Rows are one point carried round by a steady rotation, each followed by how many ticks it has turned.
The counts run from 0 to 193.
[ 97 142 133  88 123 150 109 124 134 179  91 119 158 169 142  80 189 111
 131 151 133  85  99 183 110 162 121 105 115 106 117 114  94 103 122 143
 117 160 118 128 151 154 116  92 116 112 130 141 135  77 155 130 128 105
 165 129 149 104 100 104 134 173 159  85 158 114 117 147]  139
[115 188 146  98 153 173 107 146 124 207  98 127 179 168 141  88 164  94
 128 126 131 108 101 152 116 149 122 113 105 133  83 134  83  75 142 140
 127 138 107 157 126 146 117 106 121 127 131 123 166  85 118 157 129 106
 149 128 150 118 144  87 157 141 171 104 138 111  93 152]  30
[143 153 126 101 163 172 125 154 125 206 105 121 166 146 159 122 127  92
 127 160 114 165 103 156 116 138  83 107  70 160 134 158 110  80 123 148
 136 135 128 130 136 134 132 128 142 116 168 135 143 101 128 137  95 126
 144 127 142 106 137 145 105 177 164 142 140  88 151 155]  185
[125 144 177 130 130 149 139 123 135 194 107 132 166 129 177 109 177  87
 147 167  98 127  95 140 111 142  95 123 106 145 119 115 135  88 118 137
 133 150  93  95 126 131 129 109 109  64 114 155 124  99 142 128  94 126
 163 127 142  63 142 145 127 137 177 140 151 114 124 153]  174
[123 164 156 124 102 139 154 150 133 188  68 132 178 148 166 137 163  68
 142 122 103 120  94 162 135 137  78 114 118 135 120 136 123 100 162 132
 138 101 122 117 148 181 129 109 113  87 186 132 124  80 131 133 109 113
 136 121 138 117 140 172  97 169 155 110 130  89 132 138]  1
[118 130 158 121 124 172 137 143 154 194  97 120 160 152 166 109 154  99
 159 159 110 136  82 159 120 146  99 116  97 149 127 137 118  90 125 149
 132 168 105 137 162 142  99  95 105 111 155 142 119  68 121 121 112 129
 154 152 161  90 122 135 114 174 148 158 162 111 148 159]  70
[150 140 149 115 131 140 142 132 150 161  88 126 140 112 187  85 144  92
 123 170  89 140  98 166 118 108 114  95 137 116 134 145 113 139 128 114
 140 155  80 108 132 136 136  87  99  82  91 137 141  76 176 147 102  84
 154 149 167  85 129 134 114 129 152 100 114 111 109 168]  55
[150 160 152 119 132 174 119 126 138 212 108 158 136 125 169  85 125  98
 158 149 118 147  95 142  87 109 109 117 109 105 117 149 147  86 118 111
 141 148 102 141 157 112 116 113 106 102 121 111 141  61 113 138  95 127
 159 125 165  85 107 126 113 161 168 146 137  96 143 157]  66
[105 163 107  89 126 162 120 142 102 168  91 107 155 170 162  92 138  87
  96 141 111 153  87 174 125 131 118 126 130 127 117 136 103 103 142 113
 140 143 100 155 168 179 103  83 123 126 150 149 155  67 132 131 145 103
 151 124 138 110 117 113 165 196 132 122 147 123 121 136]  149
[125 159 105 108 137 151 100 137 101 154  89 110 150 152 176  87 114  63
  96 147 115 168 106 172 116 124 114  98 141 119 131 142 103 113 152 132
 151 141  98 127 136 175 131  97 123 123 127 164 172  84 123 141 140 108
 155 141 152  83 136 143 156 179 145 121 141 130 125 153]  44
[143 130 135 111 122 156 136 122 128 150  63 125 148 123 184  56 113  90
 128 179 109 153 105 153 115 119 105  96 147 113 155 160 109 117 150 127
 149 164 109 123 144 159 135  95 102 121 121 145 129  65 157 136 134 105
 148 144 178  98 124 143 108 165 124 112 130 110 144 178]  53
[ 92 169 102  90 115 151 114 142 115 173  94 108 142 170 169 105 173  90
 104 152  97 139  84 178 128 133 127 124 116 131 103 107  99 115 133 104
 138 145 107 141 152 170 111  94 110 111 146 141 149  75 146 136 132 107
 171 120 134 102 121  97 168 188 154 117 139 121 110 130]  148
[130 145 135  88 102 120 129 120 143 160  83 125 143 134 190 116 161  92
 107 186  82 142  63 164 111 119 104 104 129 132 126 126 127 126 140  99
 137 157 112  97 154 139 147 108 126 115 123 127 123  82 169 137 128 101
 146 119 131 111 124 140 146 177 160  90 148  81 122 162]  156
[116 153 107 111 145 169 116 163 130 210  92 123 155 157 156 116 126 111
 122 158 109 164  93 159 134 137  90 119  66 147 124 147 126  89 124 123
 137 151 116 165 153 132  98 119 138 109 183 163 126  89 138 104 120 145
 160 114 144 107 117 130 140 179 145 137 145 106 143 154]  79
[121 162 108  95 112 121  99 142 137 190  85  94 140 141 183 113 166 104
 109 155 125 141  92 192 129 132 131 101 126 110 110 126 101 110 158 138
 128 145 120 112 120 152 159  80 122 150 132 125 144  87 133 137 149 110
 158 132 144  89 150 155 155 170 165  82 143  95 120 157]  41
[122 183 103  76 129 134 134 146 120 176  99 129 127 156 154  88 146  96
 105 159 110 160  93 195 122 110 125 125 134 111 130 146 118 114 143 105
 159 128 110 110 160 171 146  73 126  97 132 117 145  54 161 133 132 111
 154 117 154 103 134 134 125 185 141 113 113 113 137 140]  151
[159 164 120 105 133 156 119 146 121 172  80 153 151 159 125  74 141  94
 112 118 119 107 139 166  96 145 128  84 102 110 111 151 107  83 139 137
 171 126 125 117 114 153 133 103 134  77 126 123 192  62 157 138 119 110
 172 130 175  90 125 127 118 154 157 113 127 122 112 141]  133
[149 164  93  90 136 147 116 139 107 156  75 124 147 144 181 101 129  74
  89 151 108 161 114 183 120 112 115  85 130 111 130 137 114 106 153 117
 162 125  98 107 118 172 156  97 123  95 129 144 188  89 147 139 122 110
 152 128 149  91 144 148 140 178 139 119 114 110 121 153]  45
[121 138 131 117 118 171 131 125 123 139  77 109 160 131 186  52 132  93
 112 192 103 141  94 162 112 127 102 100 162 109 148 149 102 127 132 115
 133 170 103 145 157 156 121 102  95 130 130 145 117  78 150 131 133  96
 150 142 162 109 121 120 127 177 148 101 144 109 124 168]  52
[110 188 101 115 181 172 122 172 161 200 130 114 133 127 148  85 139 113
 108 171  95 160  92 175 117 132  91 138 101 136 139 152  91 119 119 129
 141 163 119 126 148 119 109 104 138  93 158 136 122  77 158 113 111  95
 155 110 136 108 125 125 117 141 165 120 130 120 142 145]  82
[118 176 145 134 143 175 164 123 156 199 111 126 163 101 178  55 155 104
 138 183 109 137  90 149 105 129 109 137 137 132 111 151 109 113 115 134
 139 156 109 119 143 139 115 101 103  93 117 121 101  65 151 139 108 116
 149 127 163  90 139 120 108 118 169 136 131 115 128 168]  170
[131 175 135 143 140 116 107 140 137 196  91 148 161 121 152 119 145  79
 102 152 120 114 110 168 125 117  87 130 123 103 118 149 150 146 157 120
 132 117 129 125 146 149 137  98 118  66 158 128 129  80 140 103 126 125
 160  94 133  90 135 201 128 142 197  92 129  98 119 123]  6
[143 160 126 113 116 162 173 125 128 185  74 136 155 124 198  76 144 107
 137 155 107 151  98 157 124 129 114 125 111 147 101 162 123  81 134 120
 139 144 128 133 142 144 130 103 105 109 151 133 105  60 152 142 117 146
 157 118 176 105 138 123  89 141 129 131 117  89 140 168]  168
[128 169 127 132 136 148 139 132 149 176 100 121 146 106 181  76 143  92
 108 160  89 158  84 157 137 105 124 129 136 131 117 123 111 125 138  99
 151 148  87 116 133 143 123  97 120  82 107 147 118  71 165 124 138 100
 163 128 168  85 141 130 144 113 150 102 115 136 106 167]  161
[124 158 134  92 127 150  83 136 132 196 102 126 135 159 157 113 139  83
 108 123 130 146  77 159 109 119 124  99  92 114 104 126 101  98 158 115
 153 139  94 126 140 134 126  94 127 120 118 129 178  69 101 146 130 119
 150 132 146  89 117 132 181 182 163  95 153 121 114 161]  145
[112 189 135 109 134 173 148 151 149 199 103 122 163 123 183  99 164  91
 135 142 102 122  91 148 140 151  80 101 122 145  96 149  91  94 131 131
 121 112 119 122 109 149 138 114 129 109 146 125 109  92 145 158 120 101
 137  99 141 148 124 115 100 140 172  71 102 115 115 133]  99
[150 175 130 129 144 134 116 140 111 170  74 139 181 140 170 125 123  82
 112 135 117 135 118 155 116 125  61  86 113 132 114 168 114 106 152 119
 142 118 128 139 128 157 136 127 122 107 150 126 175  86 120 137 106 104
 131 137 150 110 144 199 113 161 183 127 123 103 123 129]  115
[112 145 139 104 111 143 119 127 138 157  83 113 162 140 193 106 146  84
 115 189  93 145  52 157 126 122 106 116 125 146 131 128 107 114 136  96
 127 181  96 130 158 155 115 103 119 124 126 150 107  79 178 128 132  95
 143 138 142 116 126 126 149 166 153  95 161  96 117 165]  157
[137 168 151 150 161 153 105 137 129 164  94 161 192 147 125  77 143  91
 110 150 106 101 118 133  97 151  84 111 131 122 126 138 109 122 142 122
 148 147 123 124 145 155 120 131 142  74 138 131 150  82 179 109 124  97
 171 111 139  98 137 162 141 134 204 113 151 114  94 134]  16
[158 158 143 115 153 130 120 142 117 166  62 160 195 155 129 102 152 109
 121 155 116  91 121 150 132 142  93 107  93 131 114 148 133  76 143 131
 135 144 143 128 141 151 129 119 140  82 151 130 142  88 187 123 124  94
 160 115 168 117 140 145 112 137 163  83 131  67 113 150]  19
[144 172 123 121 133 165 115 152 138 204 104 139 135 110 158  82 103  95
  99 135 135 140 108 133 130 136  97 112 115 107 140 151 145  89 155 135
 134 131 110 102 118 136 154 104 155  90 159 182 109  79 137 138 145 139
 155  89 158 109 113 150 130 140 154  59 122 130 123 169]  93
[123 182 125  89 144 151 112 131 125 199 101 125 177 161 146 100 176  99
 133 135 117  99 113 162 117 153 112 101 101 145  73 124  81  82 123 140
 128 132 121 133 111 142 124 104 137 110 112 113 171  91 147 146 127  95
 147 123 151 105 142  95 139 137 174  91 137 109  89 131]  29
[144 157 142 111 142 161 120 137 110 184  93 130 149 133 176  69 131  93
 100 160 114 161  77 158 122 104 122 104 125 105 123 149 121 107 146  92
 139 152  90 163 159 141 132 120 112 124 129 131 170  93 132 153 127  81
 147 125 131 122 137 107 165 174 159 106 124  94 105 168]  48
[138 164 125  98 154 157 144 172 144 215 113 120 146 140 157 133 157 115
 128 164 106 157 103 164 128 144  93 109  75 152 136 159  99  76 127 156
 135 132 134 111 131 136 138 119 135 106 170 130 153 107 138 124 106 111
 150 128 137 113 150 144  91 177 171 120 125  62 145 152]  186
[128 180 110 137 151 150 125 151 137 167  72 132 177 131 170 127 156  96
 109 148 102 117  97 179 133 127  80 107 103 159  94 154 101 131 138 125
 141 145 149 154 125 154 105 120 127 100 172 105 125  79 178 103 123  94
 140 121 150 118 146 169 118 128 178 106 126  91 116 121]  11
[108 165 115  76 104 131 110 140 130 187  85 122 131 161 179 129 174  95
 107 137 104 133  85 180 124 137 126 115 111 129  89 105 110 106 144 110
 143 132 112 120 135 152 136 105 122 110 129 124 165  81 151 130 143 122
 171 107 129 105 124 119 167 196 176  97 139 100 106 137]  147
[139 168 119 124 139 149 116 145 132 166  55 134 183 144 172 137 138  90
 124 153 101 126 104 160 140 125  79  97  90 152 100 162 125 111 142 115
 136 129 153 144 125 152 124 108 134 107 169 112 139  91 151 113 112 115
 136 118 157 106 140 185 107 148 168 100 124  79 130 125]  10
[137 172 151 119 129 111 135 143 115 199  73 136 171 146 176 135 164  78
 130 154 130 108 110 174 144 127  76 110 107 120 106 139 146  93 146 126
 104 101 114 134 128 164 143  98 117  71 160 145 138 102 125 144 101 112
 133 110 136 123 142 162  97 151 162  81 103  80 123 130]  107
[103 184 120 153 138 147 105 130 118 164  94 123 181 122 182 101 137  66
 109 164 115 113 114 173 111 140  59 101 143 133 118 149 108 145 125 134
 123 139 111 147 114 156 119 114 112  97 134 143 140  86 126 120 114 108
 143 123 128  91 135 180 131 148 195 114 139 137 121 115]  113
[122 139 170 127 126 159 137 125 125 200 102 135 184 134 174 112 162  84
 150 163  97 134  91 133 124 140  97 126  86 170 111 120 128  82 115 142
 125 149  87 133 137 135 103 113 113  88 123 170 128  96 126 132 101 123
 159 142 151  79 142 134 127 137 157 144 162 106 127 166]  175
[110 156 115 106 149 166 107 160 126 198 107 131 149 159 166 119 138 105
 120 172  98 143  79 157 133 142  95 119  77 145 127 123 134 105 107 122
 127 151 100 166 145 128 102 127 132  89 168 166 122 105 145  99 120 126
 172 115 130  95 113 124 151 170 174 135 148 102 125 144]  78
[144 170 111  96 141 142 131 145 103 163  91 130 140 140 184  92 151  82
  97 159  97 161 100 188 111 108 114  96 137 111 124 131 102 124 129  99
 158 129  89 129 123 161 146 108 124  88 118 140 183  96 162 143 112  79
 160 124 129  99 145 129 146 165 149 105 107 109 109 143]  46
[135 145 115 128 124 162 103 144 148 176  51 134 148 140 159 104 163 130
 101 128 129  84 129 170 117 165 123  76 106 119  91 143  98  97 140 149
 151 150 149 133 106 145 131 121 124 123 152 117 147  64 164 117 134 132
 176 124 178  94 141 148 132 149 177  91 147  93  98 144]  129
[114 173 158 155 144 136 128 149 129 196  93 134 183 133 146 100 125  68
 117 130 133 131  92 149 135 120  77 150 126 112 140 154 127 127 159 138
 128 120 108 161 170 157 103  84 105  83 162 137 119  73 111 124 130 107
 139 124 151  92 138 174 131 139 158 105 126 125 124 143]  4
[140 166 123 109 146 161  74 117 110 172  84 137 186 159 153  74 123  79
 117 141 149 108 129 135  97 149  91  89  94 139  98 145 109  82 134 148
 136 168 120 127 104 137 121 104 149 108 113 145 151  69 121 135 132 131
 149 124 170  81 120 135 147 134 163  87 162 136 117 147]  26
